Each pair is two rows. How far apart are they, by a hidden measure? 0 means very close, and 20 very far. Two or three weighted sums of its numbers give each row a place; it is the straight-line distance between the places.
array([ 0.1, -0.8, -1.0, -2.3, -0.7,  0.0, -1.1, -0.8, -1.0,  0.1])
array([-1.6, -0.4, -0.9, -0.2,  0.7,  0.3, -0.7,  0.9, -1.4,  0.2]) -> 11
array([-0.7,  0.4, -0.6, -1.0, -1.1,  1.2, -0.4,  0.3, -1.3, -1.0])
array([-1.0, -1.1, -1.8, -1.4,  0.9, -0.3, -1.1,  0.7, -1.1,  1.8]) -> 4
array([ 0.7, -0.2, -1.5, -1.4, -1.7,  0.7, -1.8, -0.7, -1.0, -2.0])
array([ 0.4, -0.6,  1.8,  1.6,  0.2, -0.8,  0.7,  0.1,  0.8,  0.4]) -> 14
array([-0.6, -0.5, -1.2, -0.6, -0.1,  0.8, -1.4, -0.2, -1.4,  0.8])
array([-0.3,  0.3, -0.3,  0.5,  1.4,  0.6,  0.7, -0.2,  0.6,  1.4]) -> 5
array([-0.2,  0.1, -1.0, -0.4, -0.4,  1.1, -0.8, -0.9, -0.7,  1.0])
array([-0.9, -1.2, -1.6, -0.6,  0.1,  0.8, -1.2, -0.5, -0.6,  0.3]) -> 10
array([-0.7, -0.1,  0.0,  0.3,  0.8, -0.4,  0.5,  0.7,  1.0, -0.2])
array([-0.3,  0.8,  0.9,  0.5,  0.2,  0.1,  0.8,  0.0,  0.5,  0.3]) -> 11
array([-0.7,  0.6, -0.9, -1.1, -1.5,  0.5, -0.7, -1.2, -1.7, -1.7])
array([ 0.6,  0.7, -0.9, -0.8, -1.8,  0.5,  0.1, -0.5, -0.9, -1.1]) -> 4
array([ 2.1,  0.7,  1.6,  0.9,  0.6, -0.5,  1.1,  1.1,  1.0, -0.3])
array([ 0.6, -1.5, -1.4, -1.1, -0.1, -0.7, -1.5,  0.2, -1.5,  1.1]) -> 13
array([ 1.1,  1.9,  0.0, -0.8, -1.9,  0.4, -0.4,  0.1, -0.5, -1.4])
array([-0.7, -0.4,  0.8, -0.5,  1.1,  0.0,  0.6, -0.7,  0.9,  1.1]) -> 3
array([ 1.5,  0.9, -0.6, -0.9, -2.1,  0.9, -1.2, -1.2, -1.6, -1.4])
array([ 0.3, -0.8,  1.2,  0.5,  0.5, -1.1,  0.3,  0.5,  1.8,  0.1]) -> 15
array([-0.6,  0.9, -0.1,  0.9,  1.1,  0.4,  0.6,  0.4,  0.7,  0.7])
array([-0.5, -1.2, -1.1, -0.4,  1.0, -0.5, -1.1,  0.0,  0.2,  1.4]) -> 5
array([-0.4, -0.9, -0.4,  0.3,  0.7,  1.4, -1.4,  0.3, -0.5,  0.1])
array([-1.2,  0.2,  1.5,  0.7,  0.9,  0.0,  1.3,  0.3,  0.5,  0.9]) -> 10
array([ 0.3,  0.9, -0.6,  1.0,  0.3, -0.6, -1.0, -0.1,  0.9, -0.3])
array([ 1.0, -0.8, -1.1,  1.0,  0.9,  0.2, -0.9, -1.3, -0.3, -0.1]) -> 8
array([ 0.6,  0.7,  1.9,  2.3,  0.1, -0.6,  2.0,  0.3,  1.3, -0.8])
array([ 0.4,  0.6,  1.7,  0.8,  0.9, -0.6,  2.2,  0.1,  1.6, -0.2]) -> 7
array([-1.5,  1.1, -0.5,  0.3,  0.9,  1.9, -0.3, -1.6, -0.5,  0.9])
array([ 0.5, -0.8, -0.3,  0.6, -2.1, -0.2, -0.7, -2.2, -1.3, -2.1]) -> 12
array([ 0.9, -0.4, -0.7, -0.7, -0.7,  0.6, -1.2,  1.1, -1.2, -0.3])
array([-0.6, -1.3, -0.6, -0.6,  0.9, -0.2, -0.6,  0.4,  0.5,  1.1]) -> 4
array([-0.4, -0.4, -0.6, -0.1, -2.0,  1.2,  0.1, -1.2, -0.9, -2.0])
array([ 0.6, -0.1, -0.8, -0.5, -1.3,  0.3, -1.5, -1.2, -1.0, -0.8]) -> 8
array([ 0.2,  0.4,  1.0,  0.6,  0.5, -0.7,  1.0,  0.9,  0.5,  0.6])
array([-0.1, -0.5,  0.2, -0.5, -2.3,  0.9,  0.1, -1.3, -1.2, -2.2]) -> 4
array([-0.2,  0.8,  1.0,  0.4,  0.3,  1.7, -0.2, -0.8,  0.0,  0.6])
array([-0.4,  0.4,  0.2,  0.7, -2.5, -0.4,  0.5, -0.2, -0.3, -2.3]) -> 18
array([ 1.1, -1.3, -1.3, -0.3,  0.3, -0.3, -1.4,  0.4, -0.1,  1.4])
array([ 0.5,  0.4,  0.5,  0.2,  0.9, -0.5,  0.7,  0.7,  0.6,  0.6]) -> 10
array([ 0.8, -0.1,  1.1,  1.5,  0.3, -1.3,  1.7, -0.2,  0.7, -1.1])
array([-0.6,  0.2, -1.1,  0.9,  0.4,  1.5, -0.9, -1.9, -1.1,  0.3]) -> 9
array([-0.1, -0.7, -1.6, -0.6, -0.3,  0.3, -2.4, -0.9, -1.3, -0.7])
array([-1.5, -0.1,  0.8,  1.0,  0.7, -0.5,  0.9,  0.1, -0.1,  0.7]) -> 6
array([-0.1, -1.6, -1.2, -0.8, -1.3, -0.7, -1.1, -0.1, -1.7,  0.0])
array([ 0.8, -1.0,  0.4,  0.8,  0.3, -1.5,  0.7,  0.5,  0.8, -0.7]) -> 7
array([-0.2,  1.0,  1.2,  0.8,  0.3,  0.7,  0.4, -0.8,  1.3, -0.2])
array([-0.3, -0.6,  1.5,  1.5,  0.3, -0.8,  1.5, -0.2,  0.8,  0.0]) -> 8
array([ 1.1,  0.6,  0.9,  0.6,  0.5, -0.7,  1.4,  1.8,  1.5, -0.2])
array([ 1.1, -0.1,  1.1,  0.2, -0.1, -1.5,  1.3,  0.0,  1.9,  0.5]) -> 6
array([ 0.0, -1.1,  0.1,  0.6,  0.9,  0.2, -0.9, -0.8, -0.5,  1.3])
array([-0.6, -0.1, -1.2, -1.2,  0.7,  0.8, -1.4,  1.3, -0.1,  1.5]) -> 16
array([ 0.4,  0.1, -0.1, -0.7, -2.4, -1.3, -0.7, -0.3, -0.9, -2.1])
array([-0.2,  0.3,  1.6,  0.3,  0.6, -1.4,  1.4, -0.3,  0.7,  0.0]) -> 11
array([-0.5,  0.7,  1.3,  1.0,  0.6, -1.7,  1.0,  1.4,  0.5,  0.3])
array([ 0.6, -0.1, -0.7, -1.4, -1.2, -0.2, -0.8,  1.2, -0.4,  0.0]) -> 10
array([-0.9, -0.3, -1.0, -0.4, -0.1,  1.0, -0.8,  0.5, -2.0,  0.9])
array([ 1.2,  0.2,  0.9,  0.3,  0.8, -1.6,  0.5,  1.4,  1.2, -0.1]) -> 10
array([-1.4,  1.1, -0.2, -1.2, -1.1,  0.4, -0.2, -1.1, -1.8, -1.5])
array([ 0.3, -1.9, -0.7, -0.3, -1.5, -1.3, -0.5, -1.2, -0.8, -0.6]) -> 15
array([ 0.0,  1.0, -0.3, -0.7, -1.6,  0.1,  1.0,  0.4, -0.8, -1.6])
array([ 0.6,  0.7,  1.0,  1.0,  0.6,  0.7,  1.7, -0.6,  0.7,  1.1]) -> 14
array([ 0.1, -0.3, -1.1, -0.3,  0.1,  0.9, -1.7, -0.8, -0.8,  0.8])
array([ 0.0, -1.1,  1.4,  0.4,  0.1, -1.2,  1.7,  1.5,  1.7,  0.6]) -> 12
array([ 0.0,  0.2, -0.4, -1.8, -1.0,  0.3,  0.2, -1.0, -1.8, -0.7])
array([ 0.3, -0.2,  0.1,  1.4,  0.9, -0.6,  0.3,  0.2,  0.6, -0.5]) -> 17
array([ 0.2, -1.1, -1.1, -1.5, -0.2,  1.0, -1.3, -1.8, -0.7,  0.4])
array([ 0.0, -0.5, -1.3, -0.2, -1.3, -0.1, -0.5,  0.2, -1.6, -1.4]) -> 14
array([-1.1, -0.1,  0.8,  1.2,  0.3, -0.6,  0.7,  0.4,  0.4,  0.6])
array([ 0.8,  1.6, -1.0, -1.8, -0.9,  0.9, -1.4,  0.0, -0.7,  0.0]) -> 15
array([-0.1,  0.3,  0.8,  0.5,  0.5, -0.9,  1.0,  0.4,  0.6, -0.1])
array([ 0.5,  0.2, -0.8, -1.7, -0.9,  0.4, -0.2, -0.3, -1.7, -0.2]) -> 9
array([-0.3, -0.8, -1.1, -0.5,  0.2, -0.2, -1.3,  0.1,  0.7, -0.6])
array([ 0.7,  0.6, -0.5, -1.2, -1.7,  0.5, -0.4, -0.1, -0.6, -1.0]) -> 12
array([-1.4, -1.0, -1.8, -0.5,  0.9,  0.6, -1.2, -0.6, -0.9,  0.3])
array([-0.3, -0.6, -0.1, -0.7,  0.5, -0.2,  0.1, -0.5,  0.7,  1.5]) -> 10
array([ 0.2, -0.2, -1.3,  0.1, -0.5,  1.1, -1.6, -0.6, -1.1, -1.1])
array([ 0.6,  0.3,  1.0, -0.3,  0.9, -0.9, -0.5, -0.6,  0.9, -0.9]) -> 13
array([-0.5,  2.0,  1.4,  1.1,  0.7,  1.0,  2.3,  0.8,  1.1,  0.5])
array([ 0.5,  0.7,  1.5,  1.6,  0.9,  0.0,  1.0, -0.4,  0.7, -0.3]) -> 8
array([-0.1, -0.7, -0.9,  1.4,  0.6,  1.4, -0.7, -2.4, -0.7,  0.4])
array([-0.3, -0.5,  0.9,  0.4,  0.8, -1.8,  0.8,  0.3, -0.1, -0.5]) -> 4
array([ 0.7, -1.1, -0.8, -1.1, -2.6, -0.6, -0.5, -0.3, -0.8, -0.8])
array([0.7, 1.8, 1.6, 0.7, 0.3, 0.3, 1.9, 1.2, 1.7, 0.5]) -> 11
array([-0.2, -0.5,  1.2,  2.0,  0.6, -0.4,  0.6,  0.1,  0.6, -2.0])
array([ 0.5,  0.5, -0.6, -1.1, -1.6,  0.0, -0.3,  0.6, -0.9, -1.4]) -> 12
array([ 0.4, -0.3, -0.6, -2.4, -2.2,  0.1, -0.9, -0.2, -0.3, -0.5])
array([ 0.1, -0.5, -1.8, -2.1, -0.1, -0.5, -2.2, -0.2, -1.1,  1.1]) -> 5
array([ 1.4,  0.9,  0.9, -0.2, -2.2,  0.5,  0.5,  0.6, -0.5, -1.0])
array([-0.4,  1.5, -0.9,  0.0,  0.9,  1.7, -0.7,  1.0,  0.1,  0.0]) -> 12
array([-1.7,  0.0, -0.9, -0.2,  0.5,  0.8, -0.7, -1.4, -1.1,  0.9])
array([-0.7, -1.5, -1.1, -1.1,  0.1, -0.3, -1.9,  0.1, -1.7,  1.0]) -> 9
array([-0.1,  1.0,  0.5, -0.8,  0.4,  0.0, -0.1,  0.0,  0.0,  0.9])
array([ 0.1, -0.4,  0.3,  1.3,  0.2,  0.8,  0.6,  0.0,  0.5, -0.4]) -> 15
array([-0.1, -0.1,  0.5, -0.4,  0.2, -0.7,  0.3, -0.2,  0.1,  0.4])
array([-0.6,  0.3,  0.5, -0.2,  0.6, -0.1,  0.6,  0.7,  0.8,  0.8]) -> 7
array([-0.8, -0.2, -0.1, -0.6,  0.6, -1.4,  0.3, -1.0,  0.8,  0.1])
array([-0.1,  0.6, -0.8, -1.0, -1.3,  1.1, -0.1, -1.0, -0.6, -1.9]) -> 2
array([ 0.4, -0.3, -1.3, -0.9,  1.1, -0.3, -0.8,  0.4, -0.2,  1.4])
array([ 0.4,  0.8, -1.1, -0.2, -1.4,  0.7, -0.1, -0.4, -0.5,  0.2]) -> 1
array([-1.0,  1.9,  1.7,  1.4,  0.6,  0.5,  1.6,  0.6,  0.8, -0.5])
array([-0.9, -0.8, -1.2, -0.1,  0.8, -0.5, -0.4,  1.5,  0.1,  1.5]) -> 17
array([ 0.7,  1.0,  0.1, -0.3, -2.1, -0.8,  0.2,  0.6, -1.3, -0.3])
array([ 0.6,  0.3, -0.6,  0.1, -0.5,  1.4, -0.9, -1.1, -0.2, -0.2]) -> 5
array([-0.4, -1.1,  0.0,  0.3,  1.4,  0.5,  1.2,  0.7,  0.0,  0.1])
array([-0.8, -0.4, -0.7,  0.2,  0.5,  0.8, -1.2,  0.2, -1.4,  0.9]) -> 5
array([-1.2,  0.5, -0.6,  0.0,  0.4,  1.7,  0.0,  0.2, -0.1,  1.0])
array([-0.3,  0.1, -0.5, -1.0,  0.6,  0.2, -0.6,  1.3,  1.1,  0.3]) -> 7
array([-0.4, -1.0,  1.0,  0.2,  0.4, -1.6,  0.9,  0.0, -0.1,  1.8])
array([ 1.3,  0.3,  1.5,  0.5,  0.2, -1.4,  0.2, -0.4,  1.2,  0.1]) -> 8
array([-0.2, -0.1, -0.4,  0.5, -1.2,  1.1,  0.2, -1.1, -0.8,  0.9])
array([ 0.4,  0.2, -0.2,  0.8,  0.9, -0.4, -0.9,  0.3,  0.0, -0.3]) -> 4
array([-0.3, -0.4, -1.1, -1.5, -1.3, -1.0, -1.0, -0.5, -1.9, -1.0])
array([-0.6,  2.0,  1.5,  0.5, -0.6,  1.6,  1.2, -0.1,  0.9,  0.5]) -> 12
array([ 0.6, -0.2, -1.0, -0.1, -1.0,  1.0, -0.6, -0.7, -1.2, -1.1])
array([ 1.2,  0.7,  0.6,  0.0,  0.2, -1.7,  0.6, -0.4,  1.0,  0.1]) -> 9
array([-0.2, -0.3, -0.2,  0.0, -1.9,  0.5,  0.7, -0.3, -0.9, -2.0])
array([-1.2,  0.6,  0.2,  1.6,  1.0,  0.7,  0.7, -0.9,  0.4,  0.3]) -> 6
array([-0.4, -2.2, -1.1, -0.6, -1.2,  0.2, -0.3, -0.1, -1.4, -0.8])
array([ 0.3, -2.4, -0.5, -0.3, -1.6, -1.0,  0.6, -0.6, -2.5, -0.9]) -> 13
array([ 0.2,  1.4, -0.7, -0.2, -0.9,  1.9, -0.4, -0.2, -1.1, -1.4])
array([ 0.6, -0.7, -1.3, -1.2, -1.3,  0.0, -1.4,  0.5, -0.4, -0.2]) -> 12
array([-0.2,  0.9, -0.8, -0.4, -0.8,  2.5, -0.2, -0.2,  0.3, -1.0])
array([-0.6, -0.6, -1.0,  0.0, -1.9,  0.0, -0.9, -1.5, -1.8, -1.6]) -> 11
array([-0.6, -1.0, -1.2, -0.6,  0.3,  1.3, -1.2, -0.5, -1.3,  1.2])
array([ 0.9,  0.9,  0.8,  1.1,  0.4, -0.7,  0.9,  0.4,  0.3, -1.3]) -> 10
array([ 0.7,  1.3,  1.9,  0.5,  0.4, -0.2,  1.8,  1.4,  0.8, -0.4])
array([-0.6,  0.1,  0.7,  0.8,  0.3,  0.3,  0.6,  0.6,  0.7,  0.7]) -> 10
array([ 0.7,  0.3,  1.2, -0.1,  1.0, -0.2,  0.8,  0.9,  0.5, -0.7])
array([ 0.7,  1.0,  1.7,  1.4,  0.5,  0.0,  1.5,  0.1,  1.4, -0.7]) -> 2
array([-2.3, -0.7, -1.5, -0.4,  0.3,  0.5, -1.0, -1.1, -1.4,  0.3])
array([-0.9, -0.6, -0.7,  0.0,  0.9,  0.2, -0.9,  0.1, -1.1,  0.5]) -> 8
array([ 0.6,  0.4,  1.0,  0.3,  1.0, -0.7,  1.4,  1.2,  1.9,  0.1])
array([ 0.3, -0.1,  1.0,  0.6,  0.9,  0.9,  0.6,  1.5,  1.2,  1.5]) -> 7
array([-0.4,  0.2, -1.1, -0.9, -0.3,  0.4, -0.6, -0.6, -0.7,  0.4])
array([ 2.1,  2.6,  1.5,  0.6,  0.4,  0.5,  1.4,  0.2,  1.8, -1.3]) -> 16
array([ 1.2,  0.5,  1.0,  0.5,  0.7, -1.0,  0.7,  0.4,  1.2, -1.2])
array([-0.2, -0.1,  0.6,  1.5,  1.2,  0.0,  0.8, -0.1, -0.4,  0.6]) -> 5
array([ 0.9, -1.4, -0.7, -1.0,  0.4, -0.1, -0.6,  1.1, -0.1,  2.0])
array([ 0.3, -1.9,  1.4, -0.5,  0.8, -2.5,  1.7,  1.2,  0.8,  1.6]) -> 10
array([-1.6,  1.7,  1.0,  0.8,  0.5,  0.9,  0.4, -1.1,  0.4,  1.4])
array([ 0.9,  0.7,  0.4, -1.1,  0.8, -0.6,  0.0,  1.0,  0.9,  1.3]) -> 6
array([ 0.2, -0.5,  0.2,  0.6,  0.6,  1.2,  0.1, -1.2,  1.4,  1.2])
array([-0.3,  0.8,  0.2,  0.6,  0.7,  0.6, -0.9, -0.1,  0.2,  0.2]) -> 3
array([ 1.1,  0.1, -0.1,  0.0, -2.2, -0.6, -0.2, -0.3, -0.4, -2.0])
array([ 1.6,  1.5,  1.5,  0.8,  1.0, -0.4,  0.8,  1.1,  1.7,  0.8]) -> 12
array([-0.8, -0.5,  1.1,  1.0,  0.2, -1.0,  0.8, -0.4, -0.1,  0.8])
array([ 0.5,  0.5,  1.7,  0.1,  0.4, -1.7,  1.8,  1.6,  0.7,  0.5]) -> 3
array([-0.5, -1.8,  0.9,  0.6,  0.7, -1.9,  1.0,  0.3,  0.2,  1.6])
array([ 0.1, -0.4, -1.4,  0.0,  0.0,  0.7, -1.1, -1.1, -0.4,  0.9]) -> 9
array([ 1.0, -0.8, -0.3, -0.5, -2.0,  1.1, -0.8, -0.9, -0.8, -1.8])
array([ 0.0, -0.2,  0.9,  1.0,  0.4, -1.9,  0.7,  0.2,  0.6,  0.5]) -> 5
array([-0.8, -1.0,  1.2,  0.9,  0.5, -1.4,  2.7,  0.2,  0.6,  0.5])
array([ 1.0,  0.0,  1.2,  0.9,  0.4, -2.0,  1.1,  0.7,  1.0,  0.4]) -> 9
array([-0.7, -0.4, -0.7,  0.2,  1.3, -0.1, -0.1, -0.2,  0.4,  1.6])
array([ 0.1, -1.5,  0.2,  0.6,  0.8, -0.7,  0.5, -0.4,  0.1, -0.1]) -> 9
array([-1.7, -0.8, -0.5,  0.9,  0.9, -0.3,  0.6,  0.8, -0.1,  1.2])
array([ 0.9,  1.3, -0.5, -2.3, -2.3,  0.9, -0.5, -0.4, -0.9, -2.0]) -> 17
array([ 0.5, -0.5, -0.5, -1.3,  1.1,  1.3, -0.6,  0.7,  0.7,  1.9])
array([-0.4,  0.6,  1.4,  0.3,  0.3, -0.8,  0.7,  1.2,  0.5,  0.2]) -> 9
array([ 1.7, -1.3,  0.2,  0.2,  0.6, -1.8, -0.3, -0.9,  0.6, -0.6])
array([ 0.2, -0.4,  1.3,  0.4,  0.3, -1.2,  1.6, -0.6,  1.3,  0.6]) -> 3
array([ 0.2, -1.1, -0.3, -0.3,  0.3,  0.5,  0.1,  0.8,  0.7,  1.5])
array([-0.4,  2.4,  1.3,  0.0, -0.1,  1.7,  0.2,  0.1,  0.8,  0.3]) -> 14
array([-0.5, -0.3, -1.2,  0.2,  0.2,  0.3, -0.9,  0.7,  0.4,  1.2])
array([-0.3, -1.6, -2.0, -1.0,  0.0, -0.4, -1.7, -0.2, -1.0,  0.1]) -> 7
array([-1.1,  0.2, -1.1,  0.5,  0.5,  1.6, -0.3,  0.6, -0.5,  1.7])
array([ 0.7, -0.5, -0.6, -1.0, -1.9, -0.3,  0.2, -0.7, -1.2, -0.9]) -> 11
array([ 0.1,  0.4, -1.4, -1.7, -1.4,  0.8, -1.3, -0.2, -0.3, -0.6])
array([-0.3,  0.6,  1.0, -0.4,  0.6, -0.9,  0.7,  1.0,  1.4,  0.6]) -> 8
array([-1.8,  0.2,  0.5,  0.7, -0.1,  0.3,  0.4, -0.3, -0.8,  0.6])
array([ 0.6,  0.1, -0.3, -0.6, -2.4,  0.4, -0.2,  0.4, -1.1, -1.5]) -> 6
